In the rows, 128 means zero.
The rows of R fall into a few groups, which share some directions, and each row is roughly a mix of its group's hidden directions.
R:
[[153 104 117 131 140 162 142 155 151  90  98]
 [134 155 148 131  94 129 156 147  99 134 173]
 [132  86 106 160 137 103 129 117  90  99 131]
 [159 143 136 154 119  73 134 138 113  96 133]
 [113  99 113 129  89 119 126 174 159 146 140]
 [142 165 154 134 119 141 162 107 112 167 150]
 [138 118 155 135 138 160 137 114 167  83 106]
 [158 141  94 144 131 162 101 136 104 148  97]
 [123 130 136 160 132 147  75 136 143  90 108]
 [127 133 143 117 110 183 144 132 145 174 123]
 [114 108 163  99 161 135 115  94 129 112 159]
 [109 127 100 158 100 140 138 154 110 172 108]
 [ 95 144  99 138 154 163 120 120 120 102  91]
 [134 103  86 145 134 156 173 128 129 155 118]
 [ 91 148 170 142 121 140 138 122  95 100 107]
 [127 140 134  74 143 163 139 139 145 161 115]
 [109 156 106 112 138 102  87 139 142 155 159]
 [123 114 136 110  95 142 172 134 137 156  86]
 [157 138 145 188 146 133 122 160 126 137 137]
 [136 164 147  90  87 144 134 123 109 154 141]
 [124 185 123 131 150 137  87 147 140 145 137]
 [104 152 150 126 119 136 141 140  98 165  83]
 [ 94 127 102  72 117 132 119  97 131 114 120]
 [ 97  72 135 153 128 147 133 105 113 150 131]
 [144 150 117 121  83 144 159 137 109 149  91]
 [141 125  75 145 164 140 132 124 128 160 103]
 [116 135 110 145 148 145  97 176 118  91 137]
 [121 104 165  91 153 130  83 144 129 135 133]
 [127 107 168 114 107  76 129 138 134 155 113]
 [ 87 125 137 135 163 142 107  99 116 104  92]
 [111 129 122 133 152 177 174 118 106 135 146]
 [136 112 136  76 115 160 144  87 125 116 135]
 [170 131  83 128 128  91 122 147 152 116 140]
 [149 151 154  99 146  94 164 115 114 148 109]
 [110 109 105 144 130 101 118 142 156  82  96]
 [ 89 133 101 114  90 144 131 134 115 169 108]
 [137 144 130 155 134 171 151 129 152 101 168]
 [169 139 137 146  96 125  92 145 158 125 103]
 [140 123 145 159  88  97 132 153 101 157 145]
 [109 182 143 112 129 137 160 140 100 118 105]
 [152 127 111 126 115 135 144 120 139 112 196]
 [111 100  97 129 148 151 101 136 146 150  85]
 [111 149 112 159 127  77 109 163 126 122 111]
 [135 150 133 141 158 158 164 108 132 131 174]
 [116  94 133 159 141 144  93 119 109 119 172]
 [173 134 103 162 121 108 110 102 129 161 138]
 [111 107 164 108 117  72 135 130 113 147 116]
 [150  83 164 146 135 120 134 158 158 129 111]
 [150 140 149 127 121  87 134 127 151 169 165]
 [133 138  84 134 168 173 117 116 141 143 135]
 [130 121  87  86 137 133 121  96 141  92 143]
 [127 156 111 143 159 128 153  83 101 104 116]
 [151 142 100 119 111 120 156 113 125  72 146]
 [157 156 119 143 138 126 149 162 176 147 117]
 [137 128 187 145 129 120 169 127 111 146 141]
 [137 168  97 120 156 121 111  95  96 141 146]
 [132 127 115  90 146 134 114  85 109 119 171]
 [132 114  94 190 132 126 110 153 114 119 131]
 [124 109 155 140 143 101  97 160 108 159  99]
 [162 133 148 152  89 108  97 157 142 126 110]
 [108 155 156 157  79 122 141 140 100 120 136]
 [150 149 114 109 122 115 108 109 100 105 179]
 [ 80 158 155 119 107 141 162 122 125 106 139]
 [108 115 136 150 132  99 137 128  85 125  79]
 [123 121 100 118 151  93 123 137 108 172 163]
 [142  70 135 104 147 138 126 150 156 121 150]
 [105 120 107 137 172 133 107 125 148 161 165]
 [101  80 154 142 100 128 149 143 134 158 119]
 [132 114  80 103 158 151 127 106 144 100 111]
 [106 167 154  95 136 169 148 116 145 127 138]
 [131 145 135  95  88  94 122  91 143 138 150]
 [104 101  96 126 112 120 125 167 162 128 161]
 [ 89  82 110 121 106 124 125 168 136 114 118]
 [130 114 113 123 177 155 161 115 130 160 150]
 [145 142 134 161 168 157 137 121 112  89 151]
 [100 142 104 110  75 136 130 134 163 134 145]
 [158 101 126  99 104 109  98 114 168 112 135]
 [102  99 126 147 109 136  88 122 101  98 157]
 [153 110 106 187 113 113 114 109 124 111 117]
 [122 164 145 132 144 135 112 146 155 137 184]
 [110 121 113 159  84 148  93 152 127 101 132]
 [148 160 134 145 129 165 117 137 113 170 161]
 [103 156 123 163 107 125 125 117 145  91  89]
 [121 146 134 121 130 125 167  71 101 128 106]
 [140 119  98  73 108 111 126 111 135 148  99]
 [158 156  97 151 150 165 104 119 134 101 134]
 [133 140 109 137 106 122 122 146 175 129 180]
 [142 135  85  92 135 117 153 163 157 120 138]
 [171 124 171 153 130  93 124 144 123 152 128]
 [ 88 163 123 118 123 139 163 121 127 163 157]
 [153 138 111 131  83 137 130  85 165 126 123]
 [139 108 144 146 131 115  75 121 153 130 168]
 [123 104  95 135 133 159 119 115 134 113 184]
 [145 155 145 133 111 101 155 102 121  84 154]
 [129 156 103 125 153 120 142 155 142 159 175]
 [140 171 140 153 140 133 159 159 134  98 153]
 [122 117 160  85 149 126 101 164 110 110 114]
 [110 110 176 126 159 163 143 149 105 125 125]
 [160  98 115 157 151 113 107 171 129 146 137]
 [125 143 138 123 139 115 116 125 136  53 129]
 [160 164 112 107 170 133 162 111 131 128 140]
 [179  96 121  98 131 119 130 134 164 132 149]
 [106 176 116 121 144 123  94 139 148 107  97]
 [144 124  88 115 134 166 167 139 145 137  98]
 [163 112 142 137 126 137 167 124 104 102  86]
 [119 102 125  63 147 130 129 151 136 148 125]
 [146 114 112 176 174 113 113 132 122 106 141]
 [110 129 107 143 153 153 130 104 142 176  94]
 [115  98 127 123 139 107  66 119 118 155 129]
 [176 113 136 104 123 107 106 104 140 164 146]
 [101 138 120 141  99 163 139  97 147 109 167]
 [125 111 147 105 105  83 121 130 179 135 127]
 [112  93 148 142 134 168 179 126 123 129 135]
 [101 147 142 134 153 158  86 156 152 115 144]
 [129 103  72 114 135 146 109 142 152 155 113]
 [112 131 164  95 134 118 161  88 116 151 111]
 [147 137 151 141 106 105  73  99 128 111 118]
 [114 149  89 128 147 167 132 109 139  98 158]
 [132 181 153  90 131 149 112 125 152 137 139]
 [154 133 118 141 122  82 133 153  98 123  86]
 [152 151 141 146 107 112 137 106 152 132 182]
 [123 119 191 129 107 101 124 117 125 144 156]
 [106 125 134 117 129 108 162 127 141 156 185]
 [149 116 126 111 127  74 165 121 123 102 106]
 [113  92 143 156 136 105  82 149 103 122 120]
 [146 135 110 150 107  87 112 143 101 111 169]
 [132 173 119  91 129 100 107 111 109  98 133]
 [146  90 171 103 159 133 133 138 110 152 140]
 [105  99 150 147 108 106 106 139  92 141  93]
 [ 87  89 131  97 133  90 130 131 148 110 128]
 [134 140 132  74 158 143 118 162 135 101 116]
 [118 126 138  61 116 128 134  98 147 116 141]
 [141 155 163 144 173 157 119 121 114 157 133]
 [155 139 138  72 145 141 142 140 155 141 154]
 [128 109 145 172 126 102 139 152 123 107  84]
 [124 131 140 132 128 151 202 130 115 131 136]
 [132 124 128 116 107 144 160  81 147 156 161]
 [106 106 144  98 161  97 145 101 155 115 146]
 [146 137 193  97 134 117 135 132 109 114 134]
 [121 103 133  88 143  92 145 103 145  94 113]
 [125 166 136 114 134 149 141  78 149  97 136]
 [115 150 120  92 144 127  89 165 148 104 115]
 [119 120 119 118  90  88  94 151 161 112 130]
 [115 116 117 177 127  94 118 157 111 154 150]
 [127 116 131 190 116 120 119 166 118 149 138]
 [152 147 120 188 119 126 156 122 132 116 154]
 [137 155 130 144 149 179 160 105 133 118 154]
 [132 128 105 139  99 105 135 127 101  79  94]
 [144 189 103 135 132 149 148 148 141 118 111]
 [128 148 152 171 119  87 133 111 106  96 127]
 [142 115 101 116  98 110 133 115 109  71 116]
 [163 157 153  87 120 116 158 143 146 140 144]
 [122 150 156 113 117 150 135 170 121 175 140]
 [148 125 118 184 105 117 128 158  97 139 140]
 [117 121 108 121 148 154 102 180 101 104 133]
 [108  94  94 175 114 132 115  97 131 135 121]
 [149 124 133 152 178 136 137 135 166 108  99]
 [132 143 107 163 129 165 128 147 131  91 164]
 [109 127 116 152 105 121 109 166 106  82 144]
 [133 166 121  95 151 151 168  97 122 113 128]]
Which row in each list fits none of the groups? There is exactly one, and every other row fits one group, some only roughly.
    Q313: [ 87  78 149 116 118 125 141 156 130 109 113]
    Q662: [ 94 133 120 118 124 167 146 110 139  76 125]
    Q605: [135 127 133 112 104  88 131  90 131 170 101]
    Q570: [141 137  85 128 117 131 125 170 109 107  88]
    Q934: [128 114 161 107 171 122  99 139 106 100 152]
    Q583: [138 163  89 171 128 123 123 118 106 139  98]
    Q596: [126 148  90 110 122 164 128 160 160 142 103]
    Q320: [138  95 136  71 107 108 109 118 127 121 104]
    Q308: [117 117 149 173 112 138 107 158 127 155 164]
    Q271: [121 150 121 155 112 176 109 154 149 129  95]

Q605
    Q578: [161 141 135 146 124 102  95 142  84 146 103]
    Q114: [154 138  93 122 115 111 133 138 147  70 123]
    Q17: [143 152 156 122 179 103 128 120 114 109 159]
    Q779: [111 131  80 130 110 106  93 153 139 118 159]
    Q119: [125 169 159 134 124 144  88 148 144  93 125]
    Q637: [111  81 140  91  97 129 139 119 157 111 140]
    Q810: [108  90 134 117 142 138 170 134  89 133  99]
    Q913: [151 143  94 149 173 113 107 119 120  96 141]
    Q124: [142 121 105  75 125 114 136  91 117  97 131]
    Q936: [152 123 122 145 130 163 154  95 137  90 158]
    Q698: [114 144 125 128 124 150 163 117 158 155 177]
    Q880: [148 131 137 165 149 165 127 149 176 128 131]

Q936
    Q911: [108  94 157 104  98 140 148 114  98 154 116]
    Q967: [ 76  86 132  98 123 137 129 111 151 129 117]
    Q838: [ 89 149 139 113 125 120 121 129  88 117  80]
    Q733: [157 140 128 105 148 131 114  96 128 165  84]
    Q544: [129 112 111 159 183 119 121 118  94 139 110]
    Q5: [137 153 162 148 114 121 149 152 124 144  77]
    Q161: [124  87 113 119 123 127 111  89 174 108 138]
    Q924: [116 121 123 163 141 136  98 114  71 131 148]
    Q844: [147 124 138 172 109 112 114 162 152 132  91]
    Q628: [126  54 119 130 143 131 148 140 121 128 126]
    Q777: [144 133 148 164 140 139  92 132 113 126 179]
    Q882: [138 139 103 104 110 101 112 107 114 139  73]

Q844
    Q287: [127 163 174  95  90 114 124 136 127 136 140]
    Q895: [122 157 137 111 101 155 127 119  87 110  88]
    Q659: [128 176 122 154 115 126 139 170 101 102 124]
    Q61: [123 102  97 160 124 113  89 128 166 108 117]
    Q377: [104 157 164 105 137 105 106 134  90 128 103]
    Q372: [104 133 143  99 124 138 110 135 109 105  70]
    Q877: [ 88 124 144  92  98 143 113 118 141 103  97]
    Q970: [117 100 126 136 162 184 122 144 106 143 138]
    Q858: [158 173 101 141 124 154 111 112 155 126 153]
    Q546: [116  96 115  82 121 119 153  88 104 127 135]

Q970
